In the data rows, the value 50 means zero.
Here are some points, each followed by its number:
44;23;25;46;73;76;82;52;48;21;44;43;70;55;58;63;47;42;44;39;36;57;66;75;44;38;24;52;61 0
52;46;43;44;41;27;33;32;58;44;63;47;38;12;15;47;59;72;80;47;25;52;54;79;73;61;53;55;56 1
61;47;32;35;41;33;60;51;67;42;46;22;36;26;47;68;73;63;63;39;28;50;57;87;60;55;40;47;56 2
75;95;87;66;33;36;19;47;38;65;26;31;2;26;36;22;31;43;48;65;67;50;29;22;53;80;95;88;77 3
59;47;41;13;33;27;53;71;68;49;54;38;47;74;62;57;57;65;44;28;78;61;75;51;48;34;36;51;41 4
59;51;23;35;41;48;81;56;61;31;31;31;65;54;57;65;38;35;52;49;49;60;44;49;35;44;53;54;55 5
30;50;80;72;65;58;33;43;45;78;77;82;56;70;50;37;53;62;47;55;58;31;32;22;53;55;46;21;12 6
49;37;38;56;58;47;41;18;34;24;57;47;54;16;13;33;40;60;85;73;46;47;43;62;60;70;61;65;54 7
31;36;59;42;69;53;46;54;40;43;85;76;84;87;48;26;29;64;53;41;75;38;50;29;49;49;57;49;24 8
61;62;58;67;39;40;44;46;51;65;27;30;29;29;69;84;78;46;43;56;42;65;49;64;38;37;40;43;72 9
40;38;49;81;81;83;66;45;24;48;45;73;69;63;57;41;34;31;51;75;48;46;18;24;32;44;54;55;47 10
41;70;92;75;61;52;24;57;54;95;80;75;47;66;56;44;55;57;32;42;44;32;35;25;49;42;41;18;17 11
42;57;72;55;51;50;24;32;10;39;27;50;51;78;61;29;32;33;33;73;99;79;71;38;52;66;71;60;62 12
68;61;45;66;51;65;66;50;28;22;0;17;21;38;67;66;42;12;28;54;50;82;71;76;58;63;61;60;82 13
41;29;36;31;53;57;59;63;42;34;61;61;80;83;51;35;35;56;58;49;65;37;39;33;50;51;56;49;22 14
37;28;40;61;77;68;64;40;50;34;68;67;78;47;33;31;36;48;64;50;39;37;38;40;46;50;45;56;43 15
43;57;60;69;42;44;30;26;31;59;35;56;39;22;48;54;59;50;63;85;54;52;37;51;57;70;70;53;50 16
61;67;52;55;34;39;48;53;56;63;25;30;22;31;65;81;69;44;51;65;37;58;44;60;58;61;54;36;49 17
56;57;53;17;18;22;42;68;71;52;59;31;39;71;71;57;60;66;40;23;60;62;71;53;52;38;37;51;44 18
43;69;76;58;37;27;0;31;22;69;65;68;35;56;47;28;54;69;66;76;81;47;47;29;65;68;77;47;22 19
43;32;41;32;64;54;54;46;52;50;87;81;77;58;29;24;47;76;53;29;36;26;47;51;51;37;29;35;36 20
54;63;58;31;26;49;53;77;49;61;24;48;47;88;92;63;47;32;28;62;79;61;49;12;29;44;62;49;33 21
62;82;83;79;55;62;71;77;74;71;22;38;36;49;74;56;28;5;19;58;42;39;10;15;22;60;78;70;69 22
Which three points above are nearest to each new point? Their numbers follow each, nearest first.
64;64;54;68;31;38;44;41;35;66;34;53;32;25;49;47;50;40;62;99;64;66;42;40;37;62;77;71;90 16 3 17
49;54;63;40;40;12;9;37;44;54;86;60;47;46;17;19;51;86;80;58;74;46;59;52;74;74;73;67;35 19 1 7
38;58;75;65;64;36;38;60;85;81;89;54;48;48;34;47;47;52;27;15;50;41;42;28;25;40;56;74;57 11 6 20
49;57;58;84;42;42;28;21;35;54;28;47;38;25;51;55;62;52;68;81;47;56;32;46;51;66;70;51;56 16 17 9
66;69;72;73;66;52;65;42;68;63;78;59;61;27;23;42;45;45;63;45;20;32;29;53;46;48;46;51;46 15 20 1
61;42;35;28;36;34;54;63;67;44;51;31;38;30;39;66;67;79;68;40;37;44;62;76;70;62;53;48;45 2 1 17
51;59;65;55;42;49;24;42;20;30;11;34;41;75;65;40;40;29;20;48;84;66;85;61;75;60;63;55;53 12 13 21
43;45;46;60;61;43;42;14;31;25;56;44;51;12;20;36;50;63;81;73;43;46;48;71;71;67;63;53;47 7 1 16
52;73;57;61;37;39;37;41;48;63;30;44;29;23;46;52;53;47;65;94;63;64;41;41;39;61;80;75;76 16 3 17
42;37;35;74;66;88;76;55;28;38;14;54;59;64;81;59;44;16;36;76;50;63;29;25;31;38;56;54;63 10 5 0
29;26;36;61;82;68;68;32;42;37;68;71;76;35;30;39;37;52;66;40;22;31;34;51;53;48;40;37;42 15 20 10
58;73;75;39;18;36;35;69;55;76;32;40;32;78;90;74;69;42;28;49;74;62;58;33;36;40;48;41;38 21 18 4
65;39;24;24;42;41;65;59;74;42;51;27;36;26;44;69;72;64;66;41;31;46;52;71;69;62;47;49;49 2 1 17
59;46;24;26;41;50;79;60;64;23;34;38;63;56;55;58;42;32;50;53;45;58;45;46;34;45;47;58;51 5 0 14
38;23;30;63;83;70;69;39;41;35;67;73;72;41;25;39;47;57;66;43;25;27;33;56;50;48;34;39;43 15 20 0
41;54;64;48;50;46;17;36;6;41;20;49;47;78;70;35;33;29;17;52;88;81;80;53;70;58;59;59;51 12 13 21
58;62;58;34;27;46;48;76;50;61;37;35;39;88;87;70;52;39;24;58;72;66;54;29;29;44;52;38;33 21 4 18
34;62;75;65;43;36;7;30;27;62;54;65;37;54;44;32;56;67;63;78;71;49;48;31;67;71;77;48;28 19 16 6
71;52;37;45;28;31;59;55;65;38;48;19;37;31;47;70;65;53;50;36;40;58;67;80;50;28;37;54;66 2 9 17
42;39;32;66;67;90;77;50;30;33;23;64;75;60;67;59;42;21;51;76;42;49;20;29;26;49;61;48;50 10 15 5
53;38;33;55;39;74;78;62;44;37;15;30;48;65;89;77;55;20;35;67;53;71;45;47;25;33;47;51;67 5 0 21
25;68;89;80;62;48;21;59;69;99;80;66;33;65;65;52;53;40;16;29;58;42;29;2;20;32;56;62;54 11 6 22
47;54;65;54;48;42;26;38;14;30;19;45;39;78;69;37;34;37;27;55;86;79;85;61;67;65;63;60;52 12 13 16
52;75;78;51;24;18;4;43;49;78;66;60;30;50;44;32;53;71;64;76;90;52;49;33;62;73;78;61;33 19 16 3
49;66;68;54;54;49;24;30;15;38;27;51;42;79;61;28;33;34;47;81;95;77;55;24;48;64;85;72;51 12 19 16
45;57;71;57;37;26;7;35;28;71;63;63;34;59;52;43;70;82;58;58;71;45;63;49;69;54;51;33;31 19 16 6
56;68;73;48;24;25;10;40;37;70;58;55;35;51;39;44;54;69;69;83;82;57;44;32;58;76;78;65;42 19 16 3
25;58;74;66;64;40;31;58;76;80;95;57;46;53;42;48;46;50;30;14;50;45;49;27;26;33;45;74;64 11 6 8
41;26;30;53;79;74;64;39;41;34;68;71;80;45;32;38;41;49;63;47;33;27;25;54;50;48;37;43;36 15 20 14
49;50;53;42;43;68;49;69;32;55;33;59;60;88;91;50;38;36;34;70;81;59;31;7;28;56;61;39;20 21 14 10
39;42;64;51;73;44;31;47;54;62;99;83;72;57;23;20;43;81;53;21;43;25;44;47;58;49;31;23;17 20 6 8
32;36;56;53;70;48;38;41;66;65;99;74;59;43;21;35;54;71;51;13;28;29;56;54;49;26;24;52;50 20 15 8
58;43;49;56;48;38;41;16;35;29;57;49;60;14;18;29;27;48;77;74;57;70;52;68;48;54;64;89;89 7 1 16
75;79;70;80;52;66;75;76;73;72;27;37;34;48;70;64;37;1;12;49;31;53;24;20;9;34;62;64;86 22 9 5
69;88;83;48;24;37;25;50;45;56;20;23;2;33;42;36;52;50;39;48;47;37;46;51;81;94;99;64;49 3 17 16
44;67;79;66;45;37;5;28;11;41;36;57;47;76;70;39;25;21;25;60;87;80;84;58;64;66;59;42;42 12 19 16
54;51;51;36;36;59;52;71;47;54;30;45;47;92;86;56;40;33;32;58;75;60;52;15;38;52;54;51;36 21 5 14
44;22;29;41;67;66;78;50;52;21;36;48;69;59;61;63;53;36;45;46;54;63;65;64;37;38;42;50;62 0 5 15
51;80;80;82;52;74;84;82;65;55;15;44;49;47;49;34;22;15;29;41;7;27;35;53;50;45;52;58;99 22 5 13
50;39;31;27;56;61;57;50;44;44;74;70;78;62;31;22;38;67;59;23;43;22;45;50;55;39;26;27;30 20 14 15
56;56;49;51;32;41;49;59;61;62;30;32;29;22;53;69;80;59;57;64;43;47;45;59;57;63;60;44;51 17 9 2
54;48;51;55;52;38;34;22;35;27;56;51;56;32;20;31;29;47;69;70;71;69;65;62;50;56;58;81;82 7 16 1
57;69;67;42;22;13;9;50;47;81;50;51;28;50;57;51;66;70;56;74;74;50;40;39;62;77;79;51;37 19 16 17
77;79;66;33;46;58;73;85;68;49;66;56;56;58;17;5;21;51;33;8;25;14;56;66;78;60;43;53;59 20 15 14
47;40;32;56;50;74;75;62;43;41;14;37;55;64;79;72;47;25;35;61;54;66;49;36;25;38;48;55;68 5 0 21
54;62;57;34;27;45;48;71;47;65;23;49;44;94;97;62;51;36;26;61;82;66;50;17;27;39;52;44;32 21 4 18
35;42;48;92;85;84;57;42;33;68;50;73;53;44;51;57;54;34;39;56;25;36;28;33;30;26;29;31;58 10 15 6
62;41;29;32;41;43;64;55;67;41;45;27;36;19;40;71;71;55;61;40;22;45;56;83;64;56;44;50;57 2 1 17
58;36;33;54;59;57;55;27;26;0;18;23;53;39;39;41;30;29;41;49;55;77;86;93;66;58;54;69;81 13 0 5
41;68;75;58;64;39;30;56;73;87;99;64;45;49;34;45;54;65;35;8;44;34;58;38;45;27;27;45;44 11 20 6
54;68;65;44;41;43;24;51;12;36;16;39;38;90;78;33;38;35;19;50;93;79;82;56;63;63;63;52;55 12 21 13
